In the rows, 128 means zero.
Named turns come first, each shown by rows before and after it. Which turns, in which order, take the first row of each pair that follows to the second? Write the first one first, as in the answered first pair.
turn zinep:
[100 154 147 188  97 116 156 104 142 113  73 142] => [107 159 155 184  80 114 153  99 135 118  91 137]
[131  98 144  82 160 103 113 152 115 110 140 143] => [152 106 149  81 123 115 115 147 102 126 168 139]
[158  93 155 136 132 116 140 116 122 121 161 135] => [166  93 140 142 142 119 144 117 132 117 152 138]
[114 139 116 136 132 131 107 147 145 135 107 118] => [108 145 135 128 118 126 107 148 143 135 116 113]
turn pebi:
[161  99 136  94 138 120 124 135 117 123 147 139] => [123 113 131 102 161 107 116 150 138 108 114 136]
[115 125 140 115 124  99 143  87 140 110 127 142] => [122 124 141 109 119 102 135  90 131 113 138 146]
[ 93 107 153 139 152  97 156 110 133 100 100 132] => [137  91 150 131 124 118 174  87 110 113 132 142]
[ 97 174 129 131 115 129  91 152 146 127 118 113] => [121 162  99 167 110 154 135 112 146 125 106 126]
turn faf:
[149 118 118 115 150 138  90 134 138 136 135 106] => [118 134 114 136 149 134  93 129 152 124 107 105]
[130 139 137 103 139 121 126 135 123 129 125 117] => [126 143 139 111 140 122 129 137 129 129 120 115]
[156 140 107 152 108 153 151  98 118 138 124 125] => [147 140 110 158 109 151 157  96 122 136 114 122]
[160 102 110 108 177 122 124 142 147 121 108 140] => [167 128 105 111 150 140  96 163 147 141 121 124]

Between the rows of a pair lie 2 to 3 turns.
[140  92 105 142 168 131 147 118 126 119  81 157] => [163  87  98 123 173 141 125 131 116 124 103 153]	faf then zinep then pebi
[118 162 141 122 119 128  99 156 112 148 136 127] => [130 135 100 157 158 138 139 125 127 128  98 152]	pebi then pebi then zinep
[109 117 162 130 139  84 151 128 143 105 124 133] => [ 94 148 164 143 102  98 135 134 145 122 125 112]	zinep then faf then pebi
[116 111 134 147 116 135  89 140 134 142 106  96] => [152  83 113 146 119 144 121 115 124 137 117 115]	pebi then faf then faf
[122  79  98 103 209 103 124 135 151 126  96 129] => [132  63 129  98 185  87 159 101 133 123 118 145]	pebi then zinep then pebi
[143  88  94 110 205 127 131 138 134  96 106 151] => [156 131 176  87  93 120 120 132  86 140 185 127]	zinep then zinep
[ 86 160  94 138 139 133 110 136 133 107  87 102] => [ 86 162 109 124 135 127  96 146 133 110  97  97]	pebi then pebi then pebi
[106 143 122 124 132 122 101 157 151 126 128 109] => [154 122  94 141 125 150 138 122 142 137 141 128]	pebi then faf then faf
[143 104 145 102 138 106 133 120 114 121 144 138] => [103 150 122 143 132 124 109 138 145 129 102 117]	faf then pebi
[152 130 139 100 124 145 129 123 103 150 154 133] => [ 94 141 150 121 146 118 143 118 131 126 100 136]	pebi then pebi then zinep
[157 103 139 107 124 121 132 122 108 124 147 133] => [112 149 146 144  90 128 138 117 123 132 122 119]	faf then faf then zinep
[139 117  38 178 156 182 154 103 149 117  75 136] => [176  56  95 121 155 136 188  69 114 102 124 168]	faf then zinep then pebi
[122 114 107 144 159 127 148 116 151 110  87 129] => [126 144 119 117 143 133  91 165 144 132 119 105]	faf then pebi then faf
[152 118 106 138 152 122 159 119 121 141 120 132] => [141 117 145 109 146  95 143 133 110 133 135 133]	zinep then pebi then pebi
[133 152  74 143 137 139  66 166 156 149 122 122] => [138 136  57 180 136 145 127 115 156 141 102 144]	zinep then pebi
[ 87 145 160 127 112  95 123 139 133 122 114 122] => [ 95 164 147 139  97 119 115 142 131 135 122 112]	zinep then pebi
[112  88 133 124 189  99 132 119 142 103  90 152] => [118 121 192  89 106  95 100 132 108 137 157 131]	zinep then faf
[118 139  99 155 138 136 148 108 139 117  93 136] => [ 94 137 151 107 139  98 113 143 132 111 109 123]	pebi then pebi then faf
[124 127 153 105 123 119 127 131 119 128 141 121] => [131 119 127 131 129 137 160 105 127 130 124 132]	pebi then pebi
[ 96 159 160 124 147 119 120 114 126 129 134 141] => [151 151 123 123 143 152 116 113 112 143 161 140]	faf then faf then zinep
[142 139  94 149 118 156 109 136 133 135 138 117] => [146 117  98 122 151 138 106 146 131 123 138 130]	zinep then faf then faf
[121 159 132 138 109 161  95 159 109 161 140 105] => [111 108 174 134 127 108 170  97  97 131 133 144]	faf then zinep then faf
[150 110  94 135 162 125 136 137 136 127 114 136] => [148 102 113 121 165 111 134 139 135 121 120 139]	pebi then zinep then pebi
[109 112 127 121 164  93 125 150 169 121  99 123] => [118  93 138 124 148  84 164 116 154 120 110 136]	pebi then zinep
[158 124 126 126  99 146 140 113 112 141 144 128] => [117 143 105 155 117 149 139 121 140 133 100 126]	faf then zinep
[120 119 143 107 137 103 130 121 118 117 131 127] => [111 135 116 142 125 130 141 108 133 123 111 125]	faf then faf then pebi
[ 96 142 122 158 113 121 121 121 142 125 107 127] => [108 142 111 167 112 139 128 116 143 130 112 126]	zinep then zinep then zinep
[126 146 118 103 147 133 110 143 134 145 140 121] => [119 154 104 138 135 149 131 123 136 146 119 122]	pebi then pebi then faf
[123 123 126 154 103 107 161  84 138 136 137 144] => [111 119 130 156 120  95 163  88 151 127 123 145]	zinep then zinep
[124 137 149 106 116 111 101 140 138 116 118 113] => [170 108 119 114 121 130 128 112 121 122 133 131]	faf then pebi then faf
[133 159  88 163 130 158 126 132 183 143 111 125] => [120 135 147  81 158 102  92 168 173 130 139 122]	faf then pebi then pebi
[ 83 190 142 145  84 142  91 158 145 146 108  87] => [115 163  72 171 133 172 116 146 162 137  79 103]	zinep then pebi then zinep
[132 136 103 111 134 154 102 148 123 145 141 118] => [120 140 121 102 124 144  97 151 118 145 145 117]	zinep then zinep then zinep
[157 114  77 142 139 162 124 131 138 135 129 126] => [148 109  97 154 121 152 158  96 134 130 128 136]	faf then zinep then pebi
[ 95 139 153 132 112 133 139 118 138 138 101 119] => [137 100 153 113 121 130 160 101 122 141 126 135]	faf then zinep
[156 134  82 157  98 165 113 126 122 122 162 126] => [167 104  83 136 126 152 119 124 121 111 165 141]	zinep then pebi
[125 123 137 137 163  96 143 111 124 125  94 136] => [162 131  97 140 151 138 122 123 123 147 113 126]	pebi then faf then zinep
[196  93  85 142  93 120 157  97  94 136 176 177] => [ 94 192  74 190  84 136  95 154 147 142 106 127]	faf then pebi then pebi
[170 129 108 102 149 142 105 143 117 117 144 123] => [163 154 119 118 113 157 107 135 117 131 148 114]	faf then pebi then pebi
[136 151 102 132 109 169  97 142 135 139 123 107] => [107 154 152 137  77 142 134 106 120 132 132 112]	faf then zinep then zinep
[104 112 142 135 158  81 108 136 135 104 146 120] => [164 104 108 139 139 125 120 123 111 128 181 125]	pebi then faf
[122 115 151 104 134 110 126 150 120 128 125 134] => [111 143 148 129 101 132 122 147 122 144 117 121]	zinep then faf
[132 108 152  86 133 100 116 150 116 114 134 116] => [148 130 140 127  79 137 141 116 109 131 145 110]	pebi then zinep then zinep
[170  90 100 135 156 127 141 118 130 104 116 160] => [118 127 116 130 166 114  96 160 151 101  90 136]	zinep then faf then pebi
[ 92 137 137 143 124 102 137 115 147 126 105 124] => [128 116 119 152 122 122 161  94 137 131 117 137]	pebi then zinep
[153 127 129  92 132 127  88 162 118 139 157 111] => [ 94 152 155 116 124 102  93 162 133 129 124 107]	pebi then zinep
[134 120  90 168 151 141 147 119 143 126  99 141] => [161  99  91 128 169 132 134 133 128 131 122 147]	pebi then zinep
[ 83 104  77 170 157 115 175 119 153  84  72 160] => [155 119  87  82 122 140  72 206 114 127 175 116]	faf then zinep then faf
[170 129 101 158  92 172 165  87 111 156 145 137] => [177 140  83 122 118 179  96 152 118 165 162 117]	pebi then zinep
[114 161 116 156  84 152 152 128 126 145 116 127] => [138 138 119 147  84 145 174 105 115 139 130 143]	zinep then zinep then pebi
[ 87 125 137 138 100 133 111 130 134 142  99 116] => [136  82 113 130 121 138 140 103 120 135 119 144]	pebi then zinep then faf
